In the data rows, the value 128 means zero.
Here is a table of points, one per row:
[115 129 187 172 135 121  87 130 104  73 109 115 119 172 169 111  48  44
 109 121  79 146 113 157 151  95 162 114  88 161 132 131  70]
[ 75 125 118 132 115 168 104 159 109  89  94 116 138 188 168 159  73  82
 199 116 140 138 107 226 129 173 148 124 107 197 126 175  98]
[150 118 126 136 150 110 118 145 110 124 160 113  98 130 119 118 119 125
 158 159 146 181 136 129 131 129 146 102 143 109 122 133 154]
[207 242  87 175  63  92 189 102 137 137 193 172 132  40 153 104 157 206
 117 137 154  82 193  99 159 106  53 105  90 182 150  82 157]
[173 112 125 110 184 167  69 198 161 120 124  94  82 119 109 141 127 180
 153 142  67 157 136 140  40 179  91  71 119 118 111 111 107]
[ 83  83 114 135 201 200 105 176  73 148  88 123 165 170 115  79  75  81
 172  72 123 159 103 208 165 151 201 137 146  96 163 130 110]
[ 82 104 117 138  71 140 153 136 149 138 147 170 194 165 204 117 153 143
 162  77 146 143 113 171 130 138 163 122 159 129 120 118  70]
[141 131 147 161  86  92 183  52  83 152 126 186  99 107 107  78 113 135
  95  86 169 124 124 107 133 118 151 145  58 102 162 135 145]
[196 130 146 134 117 108 139 147 115  92 108 118 103 104 110 127  97 109
  89 165 127  99 152 100 154  91 164 126 123  92 172 126 198]
[ 77 137 187  76 112 148 134  81  78 124  86  65  78 237 169 187   1  71
 164 165 169  69  34 103 140 102 145 135  87 221 137 183  82]
[151 131  87 142 111 120 177 123 135 132 155 112 126 121 118 123 113 149
 116 177 139 131 188 136 133 139 122 112 120 147 149 103 158]
[136 125 121 152  69 136 164 131 151 115 137  96 147 125  81 134 133 175
  89 139 124 111 149 164 155 154 115 117 134 148 126 170 127]
[140 141 138 125 102 112 160  78 105 150 163 133 115 124 113 132 149 158
  83 153 142  95 156 146 145 101 163 123 140 145 138 139 173]
[145 181  47  63  93 104 124  69 191 153 160 122 157 123 153 150 173 114
 131  74 120 177 199 200 112 241 113  76 199 174  74 237 114]
[111 113 155 122 112 140 107 147 117 126 129 148 152 133 139  89 122  97
 123 110 125 136 138 132 174 117 132 139 127 135 120  87 144]
[124 114 135 156 139 162 109 134 117 119 119 139 140 142 118  92 129 106
 141 143 111 114 133 137 165 141 131 168 146 132 158 148 124]
[161 136 126 117 138 100 157  36 180 125 163 159 147  58 211 143  99 109
 144 151 175 199 138  74 148 181 169 153 135  58  95 226 127]
[105 156 145 115 105 220 155 132 103 130 111 129 140 135  92 168  39 138
 177 131 140 157  79 174 115 119 195 145 134 119 138 152 207]
[135 122 154 130 133 140 153 146 108 101 162 123 169 146 139 127 113 122
 153 136 169 148 129 151 154 133 120 118 132  81 143  96 130]
[102  85 148  96 108 100 114 124  95 145 134  94 135  67 233 131 176 185
 154  88 227 122  73  71 121 190  59 135 111  65 113 111 158]
[ 72 205  81 126 126 123 148 159 164 162 187 127  90  72 148 176 190 129
 157 123 119 170 132 103 161 195 212  95 172 166 122 207 109]
[142  71 143 155 137 166 124 164 136 136 121 129 156 147  97  99 136 114
 165 141 127 159 126 197 127 184 153 130 130 141 133  95 139]
[193 127 133  54 154 102 110 105 142 111 149 115 118 131 138 177 122  92
 202 186 110 166 140 100 105 161  71  64 143 148  84 208 153]
[130 118 123 144 157 123 147 108 130 107 135 117 118 115 115 113 125  98
  95 173 110 112 125 137 131 108 144 128 138 134 170 118 143]
[172 201 112 122 118  51 147  54 149 114 147 121 137  83 209 153 138  63
 129 147 163 167 150  98 128 149 109 130 150  70 111 187  98]
[ 82 115 154 163 131 139 141 147 121 143 138 121 152 131 117 112 150 112
 106 132 112 140 115 151 139 117 151 141 151 146 154 105 105]
[123 127 149  86 133 122 143 138  94 161 120 120  75 106  99 155 132 146
  89 142 122  96 147  91 106 145 126 145 135 109  89  89 102]
[189 119 165  94 126  96 120  97  55  50  81 139  81 195 161 156 127  90
 210 157 139  95  73 162 155 134 139 101 132 199 128 171  75]
[170 149 133 117 169 109 134 105 177  76 129 120 124 113 131 147 159 172
  85 173  99  84 187 128 123  81  88 128 140 135 118 116 164]
[ 91 129 113 151 112 123 143 107 124 150 118 128 105 127  91 121 116 125
 130 127 130 151 141 145 149 106 162 142 114  94 127 123 141]
[114  50 195 110 137 151 109 149  85 161 142 145  77 142 107 171 101 172
 158  64 190 146  97 162 131 173 201 125 101  96  93  93 156]
[107 116 140 166 171 180  96 162 108 122 185 137 137 137 106 111 149  69
 162 144 133 157  66 111 162 142 132 145 143 133  90  87  99]
[ 49 136 163 118 184 190 185 139  87 130  83 114 108 119 102  44  99 155
 117 147 121 170 100 136  57 112  64 115  78 134  71 179  96]
[172 159 144 129 133  86 112  27 138 133 145 101 113 102 119 122 129 110
  37  97 147  94 153  79 150  79  63 145 134 142 133 129 142]
[109 149 132 158 124 109 137 172 137  89 125 168 146  82  92  85 108 184
 152 171 155 146 130 140 126 136 140 182 121 122 110  82 154]
[133 136  91 103 120 118 106 168 166 131 160 145 119 155  94 170 154 158
 117 140  58 153 152 130  84 124 109 131 105 132 152 158 135]
[104 139 111 110 112  95 152  83 156 169  56  72 100  84 150  83  59 127
  39 109 106  56 151 140 105  93 181 193 181 123 169 164  92]
[ 41 119  99  42 141 123  70 190 112 204  81  62  91 155 110 216 133 214
 103 105  66  70  80 116  53 206 156 156 165 101 141 118  75]
[138  85 115  89 123 144 119 128 151  84 100 102 206 147 147 157 134 112
 145 157 110 130  92 102  59 124  93 152 114  61  98 146 152]
[107  66 104 128 136 152 152 167 128 146  74 173 136 172  57 138 105 117
 174 122 138 149 110 156 174 141 152 109 131 148 109 134 153]
[120 111 156  92 161 104 136 124 149 140 102 119 107 158  96 154 116 184
 109  93 141  97 156 119  83 124  57 151 134 119  99 104 139]
[164 126 160 159 164 112 105 144 129 119 133 137 117 141 134  62  95 111
 112 112 130 143 110 128 155  84 141 145 144 133 121 107 125]
[112  95 169 106 174 109 131 143  70 145 129 158 140 147 131 134 136 124
 114 100 136 132 133 142 107 135  84 168 117 121  92  96  95]
[215 106 107 118 111 112 128 136 153 137  89  83  42  67  56 140 141 130
  69 172 101  75 135  79  89  81  84 163 142  92 138 152  74]
[146 108 148 127 137 107 129 100 146 109 126 165 115 111  60 169 144 169
 125 125 110 107 177 123  83 123 117 110  88 115 112 141 136]
[136  93 175 151 198 137 108 156 144 114 134 161 118 104 102 133 134  93
 118 114  59 161 159 109 126 126  75 157 151 116  99 132 119]
[132  85 128  91 164 113 131 162  78 179  91  90  79 143 116  87  79 106
 120 151 157 115 110 124 120  98 161 154 194 116 121 106 101]
[101 180 114 169 135  79 177 101 155  98 110 129 163 149 128 103 161 125
 115 113 102 120 139 131 200  94  93 133 161 155 145 119 112]
[189 101 121  90 144 131  79 163 104 118 162 139  86 151  78 204 201 196
 148 177 136 144  99  92  71 156  81 110 103 126  72  63 153]
[140 111 157 156 169 182 112 171 114 108 116 139 167 216 158  81 125  96
 179 155 199 182  87 105 109 111 168 160 124 102 120 138 119]
[135 119 121 120 142 118 108 121 131 104 127 139 125 131 123 133 121 157
 115 165 116 115 148 121 119 103 134  74 109 140 130 146 151]
[192 119 162 141 152  86 169  98 175  51 121 151 166 122 164  91  95  72
 120 133 124  55 125  28  62 116  69 139 122  19 156 148 110]
[ 72  91 115  94 107 124 153 162  95 133  92  94 122 182 116 124  76 104
 176 177 150 126  99 175 114 122 122 112  50 233 127 195 131]
[148 109 143 177 124 100 112 131 125 104 140 130 123 122 117 116 139 100
  75 113 109 127 151  95 126  96 126 143 110 151 135 136 159]
[160 118 112 138 140 145 123  96 134  78 150 103 201 156 185 104 103 121
 116 137 174 130  61  85 103 113 113 136 102  69 100 135 164]
[164 142 103 154  98 103 132 107 124  87 146 125 129 108 171 113 169 117
  94 113 106 102 122  67 141 143  99 147 123 110 170 104 174]
[118 123 105 109 108 136 138 169 139 150 146 132 125 110 120 103 124 159
 142 152 145 143  96 144 147 104 139 118 111 137 117  84 173]
[122 129 128  92 134 115 101 126 110 156 134 135 123 134 163 168 172 211
 131  81 141 103 136 144  77 160  83 106 121  83 129  89 122]
[119 175 145 152 132  93 117 154 102 155 131 110 145 114 170  63 175 107
 109 107 125 101 124 129 150 128  78 121 127 128 101  99  98]
[131 109 115 132 151  95 102 136 110 163 113 153  98 116 125 151 147 159
 106 106 107 111 130 151 112 132  72 139 117 108 134  98 130]
[ 97 146  95 147 102 114  91 123 175 133 130 120 182 126 181 119 135 117
  99 110 101 133  82 100 122 136 164 142 102 127 152 125 109]
[101 200 130 168 165  91  94 109 153 142 140 122 110  86 162 113 162  65
 124 107 139 151 180  69 156 158 130 119 159 136  56 155 122]
[ 39 154 114 166  82 112 108 116 152 160 124 173 117  73 100 177 139 130
  92  87 131 116 108 114 114 118 206 128  72 124 205 176 112]
[143 166  57 124  99 173 131 141 114 116 138 107 174  93 107 169 132 143
 144 185  91 112 149 140 138 114 113  96 134 152 157  96 178]
[ 87 105 113 160 124 152 128 160 134 162 137 117 144 169 122  69 135  90
 119  27 150 161 131 169 165  89 155 140  97 155 148  71  95]
[126 124 147 136  84 107 120  35 125 127 100 101 120  99 119 147 177 121
  67 104 124  97 154  87 160  61 131  97  86 153 143 143 128]
[165 223  99 126 122 199 114 120 130 174 162 137 168 123  96 150  63 172
 202 133 138 114 136 188 158  97 126  78 133 135 136  74 154]
[147 157 139 149 120 130 135 120 135  94 146 150 186 154 183  86 135  84
 127 128 135 108 119 111 161 125 128 156 127  88 146 105 112]
[129 163 150 128 102 161 122  88 144 120 152 139 148 102 126 123 175 102
  72 129 148 118 121  91 174 135 133 153 122 155 127 117 113]
[ 95 112 143 118 141 143 107 166  70 177 117 114  78 135 163 127 183 159
 135  70 146 125 103  86 136 170 108 145 135  89 108  58 146]
[183  33  73  26 140 121 123  92 117 109  90  53  20  95 138 136 105 161
 175 180 158 100 153  79  31 162 123 184 175   9 111  86 100]
[112 158 142 107 101 167 127 148 154 183 139 123 147 119 167 131 111 120
 186  72 124 190 134 185 183 149 153 116 139 185 125 154 117]
[155 128 112 149 139  91 153  97 110 111 101 140 118 114 110 121 130 142
  95 143 132 104 138 135 149 121 126 137 147 156 145 150 140]
[ 51 182 106 125  54 105 152 122 193 175  88 169 136  95 116 175 154 138
  93 116 111 131 101 153 111 108 196 149  99 171 166 204 146]
Along one direction, these points spread out more than along any other. Take the direction at right angles to it along which they spread out most. Then take the direction at right angles to both along which they spread out most. Go by this last direction. How many in every 100 of the points above lie lower along it than each point below? Answers are rounded to whole numbers. More than half of the points above lie lower than the first one.
[100  62 147 149 133 170 129 175 110 141 141 124 128 162 110 139 123 134
 157 115 100 154 129 117 164 133 183 103 138 144 130  95 108] -> 43
[194 238 135 110 114 195 101 104 135 159 166 149 143  76 101 133  67 154
 192 104 129 101 127 107 162  54 132 109 138 132 151  73 182] -> 38
[151  81  83  92 140 135 142 144 190 103 136 121 192 169 116 157 125 156
 151 114  88 108 123 137  77 145  84  87 102  93 103 138 134] -> 20
[ 92 128  65 108  51 118 166 179 180 153 152 147 144 121 113 193 199 189
 112 140  92 137 132 166  98 171 158  88 147 179 206 132 128] -> 1
[ 98 139 152 110 106 111  91 154 128 127 104 115 165 181 127 144 146 119
  98 165  56 111 176 168 105 122  56 115 163 173 105 111 124] -> 23
[185  79 112 127 114 157 111 151 112  89 170 121 129  93 108 110 162 155
 178 194 140 145 123 167 101 101 133 121 143 131 123 116 144] -> 39
[167 139 152 191 130 104 138 125  96  89 125 137 111 157 123 107 105 100
 110 118 151 157 120  80 151 101  91 112 175 136 128 117 122] -> 92
[ 68 106 149 150 133 111 133 123 156 138 128 183 133 137 123 159 197 146
 134  88  78 128 184 150 101 117 115 121 127 113 109 161  68] -> 16
[110 134 110 161 130 140 109 145 159 112 100 144 140 124 114  92 136  87
  97 101 121 130 144 126 123 105 142 137 143 135 148 140 120] -> 61
[145 107 143 149 158 174 123 140  95 121 138 120 105 150 131  96 141  97
 128 140 144 156 103 115 162 136 137 143 133 128 146  89 133] -> 86
[ 97 153 124 162 169 132 142  94 114 124 114 167  89 133 118  99 105  78
 117 123 156 130 132 109 165 107 147 116 110 111 125 107 122] -> 89
[139 103 131 135 152 133 112 141 134 125 129 143 128 124 120 112 139 116
 123 131 116 116 150 128 161 116 139 125 143 152 141 120 124] -> 57
[ 96 136 119 139  98 110 149 107 151 150 131 126 164 123 117 103 135 127
 116 116 121 119 132 151 133 126 144 112 117 159 128 131 135] -> 24
